In the data rows, zero lies at 4.5, halfway between 4 and 5.
Here are some points:
[3 5 5 4 5 1 5 6 4 4 5 7 6]
[8 4 3 2 5 0 5 2 4 4 4 7 6]
[7 4 2 4 6 8 7 3 5 5 4 6 6]
[3 3 6 4 6 3 2 6 7 4 5 4 4]
[8 4 2 5 4 8 3 3 5 2 4 5 6]
[2 4 6 3 4 5 3 6 6 5 5 5 6]
[3 4 6 4 6 3 2 6 6 4 5 3 4]
[3 9 6 3 3 4 7 6 2 6 5 5 4]
[3 4 6 4 4 4 3 6 5 5 5 5 6]
[3 3 6 3 6 2 2 6 6 4 5 4 4]
[7 7 2 6 2 9 3 3 6 0 3 2 8]
[3 7 6 4 3 4 7 6 1 6 5 4 4]
[8 5 2 5 6 5 2 3 6 6 4 4 4]
[3 1 6 5 3 4 7 6 2 6 5 5 4]
[7 3 2 5 4 8 3 2 6 2 4 4 6]
[3 5 6 3 3 3 7 6 2 6 5 5 4]
[7 4 2 2 6 6 2 2 7 5 4 4 4]
Then 13 other points, each followed by its number:
[3 5 6 5 6 4 2 6 6 4 5 4 4] 0
[2 2 6 6 3 4 7 6 1 6 5 5 4] 1
[4 5 5 5 6 8 7 5 5 4 4 6 6] 2
[2 3 6 4 6 3 2 6 6 5 4 3 4] 3
[3 4 5 4 6 4 2 5 6 4 5 4 4] 4
[2 4 6 4 6 7 7 6 6 4 5 6 6] 5
[3 5 6 4 6 2 2 6 7 3 5 4 4] 6
[7 2 3 3 6 5 2 2 6 6 4 4 4] 7
[7 3 2 6 6 6 2 3 6 6 5 5 4] 8
[7 3 2 3 6 6 2 2 7 6 4 4 4] 9
[7 7 2 4 3 4 7 2 2 3 3 5 4] 10
[3 4 6 4 6 3 2 6 7 3 5 3 4] 11
[3 4 6 4 3 4 7 6 2 6 5 5 4] 12
Which of these numbered points is nearest to each point below, ignoring the 3 directions in which the first points spread most? Its number follows each.
[7 3 2 9 3 4 7 3 2 4 4 5 4] > 1
[7 8 2 2 3 4 7 2 2 3 4 5 4] > 10
[2 4 6 8 3 4 7 6 1 6 5 5 4] > 1
[7 4 3 4 6 8 7 3 5 5 4 5 6] > 2
[8 3 3 4 6 6 2 3 6 6 4 4 4] > 7
[7 5 2 3 4 7 3 2 5 2 4 5 6] > 4
[8 7 3 8 3 3 7 3 1 3 4 4 4] > 10
